The rows of T fall into 3 groups, which share some directions, and each row is roughly a mix of its group's hidden directions.
T, 77 rows:
[[-4.13  0.05  1.66  4.50  2.72  0.60 -0.30  0.24 -3.06 -0.21]
 [-2.93 -1.09  1.47 -1.20  2.53  4.45  1.73 -1.21  3.23  1.70]
 [ 3.19 -0.41  0.64  2.22 -3.43 -0.58 -4.61 -0.24  1.58  2.40]
 [-1.24  2.97  2.26 -2.12 -2.89  3.94 -1.57 -1.00  1.26  2.91]
 [ 2.49  1.56 -2.19 -0.44 -1.60  2.35  2.08 -5.59  0.10  0.37]
 [-1.85 -3.04  3.24 -2.02 -2.63  1.80  2.02  1.83 -2.45  2.55]
 [ 0.86 -0.44  2.78 -0.51 -0.48 -0.05 -4.23  0.57  3.99  3.76]
 [ 4.49 -3.77 -0.09 -2.49  2.43 -0.05 -0.89 -1.84 -2.31  1.13]
 [ 3.30 -3.34  0.10 -2.39  2.51 -0.66 -1.13  0.24 -3.93 -2.47]
 [ 0.52 -3.88 -0.07  0.22  2.73 -4.49  2.36 -0.52 -2.61 -1.31]
 [ 0.28 -2.60 -0.99 -1.36 -2.31  1.18  3.42  1.40  5.23 -0.03]
 [ 0.94 -2.61  0.95 -2.36  0.85 -0.96 -0.72  3.14 -3.73 -4.16]
 [ 0.97 -0.43 -0.49  0.71  1.58  1.47  4.55  0.09 -1.32 -5.33]
 [ 3.09 -0.36  0.42  1.53 -3.52 -0.06 -3.29 -0.02  3.93  2.55]
 [ 0.33 -2.76  0.79  2.30  1.05 -2.06 -0.84  2.03 -5.75  0.72]
 [ 0.38 -0.96  1.36 -3.98 -2.88 -0.01 -1.09  5.15  0.62 -1.48]
 [-0.07 -1.35  2.42 -3.48 -0.49 -0.60  1.20  0.27  1.60 -5.74]
 [ 0.02 -0.29 -0.20  5.25  0.22  3.70 -0.29  3.90  0.64  0.48]
 [ 1.41 -1.36  4.02  1.26  0.56  2.91 -0.78  2.77  4.24 -0.83]
 [ 2.09  2.95 -2.31 -0.78  0.69  0.86 -0.23 -4.56 -1.67  3.68]
 [ 2.77 -2.20 -0.25  0.70 -5.07  0.65 -2.20  0.37  3.11  1.88]
 [ 2.92  0.27 -2.45 -0.80 -5.77 -1.74 -0.99  0.09 -0.45 -2.14]
 [ 1.03  2.36 -1.79  2.85  2.91 -0.23 -2.38 -2.96  3.20  2.49]
 [ 2.73 -3.95 -0.27  2.17 -2.04 -2.95  0.72  3.65  1.18  1.21]
 [ 0.21 -0.04  1.60 -3.24 -2.49  0.82 -2.24  4.87  2.72  1.13]
 [ 1.00 -2.24 -0.80 -2.05 -0.76 -5.63  2.67  1.55  1.59 -1.46]
 [ 0.31  2.62  2.36  1.68  2.36  0.74 -2.80 -1.32  4.12  3.05]
 [ 1.43 -1.70  2.10 -4.04 -1.76  3.35 -2.13  3.19 -1.57  0.49]
 [-2.82  1.81 -2.06  1.95 -0.54  0.85  3.18 -0.52 -4.11  3.13]
 [ 4.75 -2.71 -0.76 -2.60  2.26  0.02 -1.12 -1.68 -2.90 -1.60]
 [-3.02 -1.25  4.68 -0.38 -1.95  1.41  0.00  3.48  2.54 -0.57]
 [ 1.82 -1.74  4.66 -0.78  1.90  1.44  2.23  0.62  3.63 -2.13]
 [-0.57 -0.70  2.36  0.68  0.05  4.13 -2.91 -1.94  2.77  3.68]
 [-1.01 -0.15  2.24 -2.13 -3.52  5.17  0.43  0.90 -2.38  1.02]
 [ 3.96  2.89 -0.87  0.48  0.97  3.93 -0.93 -3.08  0.70  2.26]
 [-1.15 -0.19  0.16 -4.47 -0.02 -3.79  2.49 -2.97 -1.55 -2.04]
 [ 0.78  0.13  1.72 -3.45 -3.54  4.78 -1.30  1.85 -0.59  1.00]
 [-2.52 -1.34  2.25 -2.10 -3.60  0.29  2.18  3.92 -1.91 -1.73]
 [-1.64  2.92 -0.56 -2.84 -0.35  3.37  1.07 -2.91  3.94 -1.06]
 [-3.06 -2.81  0.94  1.99  1.37 -3.98  2.58  2.50 -1.25  1.77]
 [ 2.97 -3.41 -0.83 -2.75  0.91 -3.89  1.61  0.45 -1.45 -2.80]
 [ 0.36 -2.65  3.95 -2.19  2.07 -2.31  3.27 -0.09  2.04 -2.31]
 [ 3.46 -2.63 -0.72 -1.18  1.57  0.79  1.28 -4.33 -3.61  0.23]
 [ 1.91 -0.12  4.30 -2.68  1.38  2.09  2.59 -1.45  3.07 -1.88]
 [-4.24 -0.77  3.39  1.77 -0.27  2.73 -0.12  2.19 -2.62  2.21]
 [-4.37 -2.15  2.97  1.00 -0.62 -1.84  1.85  3.78 -1.26  0.85]
 [-1.22  1.07  3.76 -0.16 -1.77  5.25  1.04  1.93  2.14 -0.73]
 [-0.40  2.41 -1.49 -0.09 -0.23 -1.52 -1.08  2.70  0.11 -6.19]
 [-0.42  4.36 -1.08 -2.09 -1.57  1.64 -2.44 -3.82 -1.66 -2.04]
 [ 2.67 -4.64  0.99 -3.35  0.63 -3.02  0.57  1.14  0.24  2.29]
 [-0.30 -3.25  2.25 -0.63  0.13 -3.63 -3.50  2.42  3.16  0.00]
 [ 4.52 -1.16 -2.37 -0.77  2.58 -2.88 -1.88 -2.43  0.73 -2.10]
 [ 0.82 -1.07 -2.92 -1.59 -2.69 -2.50  3.53  1.98 -1.28 -3.60]
 [-1.78  2.79 -0.45  2.71  2.19  1.38 -2.99  1.59 -1.62 -4.26]
 [-2.12 -1.47  1.75 -0.73  0.47  5.49 -0.72 -2.08  2.35  2.53]
 [ 0.74 -2.54 -2.06 -2.13 -5.90  1.89  0.35 -0.66 -0.68 -1.51]
 [ 1.93  1.67 -0.87 -0.79 -5.10  1.42 -3.88 -2.54 -0.09 -0.11]
 [ 1.54 -2.01 -2.07  0.01 -1.45 -3.96  3.51  3.47 -0.26 -2.10]
 [ 0.53 -1.09  3.19 -1.73  3.10 -1.74  4.79 -2.15  0.59  1.49]
 [-0.64 -3.86  2.24  0.94  3.64 -2.40 -1.10  1.46 -0.52  3.67]
 [-1.24  0.03 -0.06 -1.79  0.50  2.38  3.04 -0.26  6.10  0.38]
 [-1.77  3.11 -0.22 -1.12 -3.86  1.03 -0.22  3.46  1.42 -3.64]
 [-2.92  2.09  1.87 -0.67  3.14  3.83 -1.88 -3.26 -0.75  1.16]
 [-3.39  2.66  0.15  0.08 -3.37 -0.63  0.53  3.99  1.99 -2.62]
 [-2.93 -3.25  1.69 -0.86  0.93  5.28  0.68 -1.13  0.25  2.04]
 [-1.36  0.35 -3.05  2.08  1.27 -1.54  3.86 -0.92 -4.47  1.44]
 [-0.43 -0.16 -2.03 -1.96 -2.06 -0.75 -1.10  0.52 -0.92 -6.48]
 [ 2.33  2.97 -1.83  1.23  1.55  3.33  2.37 -3.21 -1.74  2.42]
 [-0.09  0.01  1.62 -3.56 -2.85 -0.46 -4.69  0.18  2.90 -1.80]
 [ 1.29  0.60 -3.30  3.92 -0.26  0.98 -4.28  1.38 -0.27  2.79]
 [-3.03 -0.83  0.37  3.71  2.78 -2.28  1.73 -0.27 -3.41 -2.45]
 [-0.19 -1.36 -2.77 -2.53 -2.18 -0.61  4.84  1.39  0.99 -3.16]
 [-2.14 -2.06  2.37  0.27  1.23  4.89 -1.73 -1.85  0.51  3.28]
 [ 0.54 -2.84  2.57  2.72 -0.24  1.68 -3.88 -0.10 -0.89  4.04]
 [-2.55  2.14  3.46 -2.60 -2.94  2.52 -1.03 -0.34  1.47  3.03]
 [-3.63  1.18  3.04 -0.34 -3.42  3.69 -0.12  2.70  0.89  0.15]
 [ 3.06  0.60 -0.83 -1.14  3.29 -1.81  2.08 -4.52 -0.62  2.54]]

One row of each group comes first, with its name. Which group is each row after those in?
[ 0.78 -0.71  5.05 -1.55 -0.19  2.36 -0.69  1.08  4.56 -0.50]
<107>
[-1.07 -2.59  2.83  2.47  2.92  1.58 -2.38  0.04 -2.60  3.45]
<109>
[-1.56  0.74 -0.30  3.28  0.90 -0.62  1.71 -3.57  2.24  4.65]
<36>

[ 2.97  0.31  1.46  3.13 -0.37 -2.19 -3.61  0.95  2.77  3.15]
<109>
[-0.13  2.13 -0.94 -0.49 -2.77  1.13 -5.54 -0.29  0.87  3.35]
<107>
[ 0.97 -1.53  2.65  1.08  2.88 -2.02  0.54 -0.39  1.95  5.41]
<107>
[-0.26  2.28  0.93 -0.47 -1.53  3.77 -4.08 -3.77  1.08  1.56]
<109>
[ 5.44  0.51 -2.72 -2.85  0.38  0.25 -1.72 -2.40  1.36 -1.08]
<36>
[ 0.33  0.24  1.93  0.91  0.66  1.99 -1.50 -0.83  5.80  3.41]
<109>
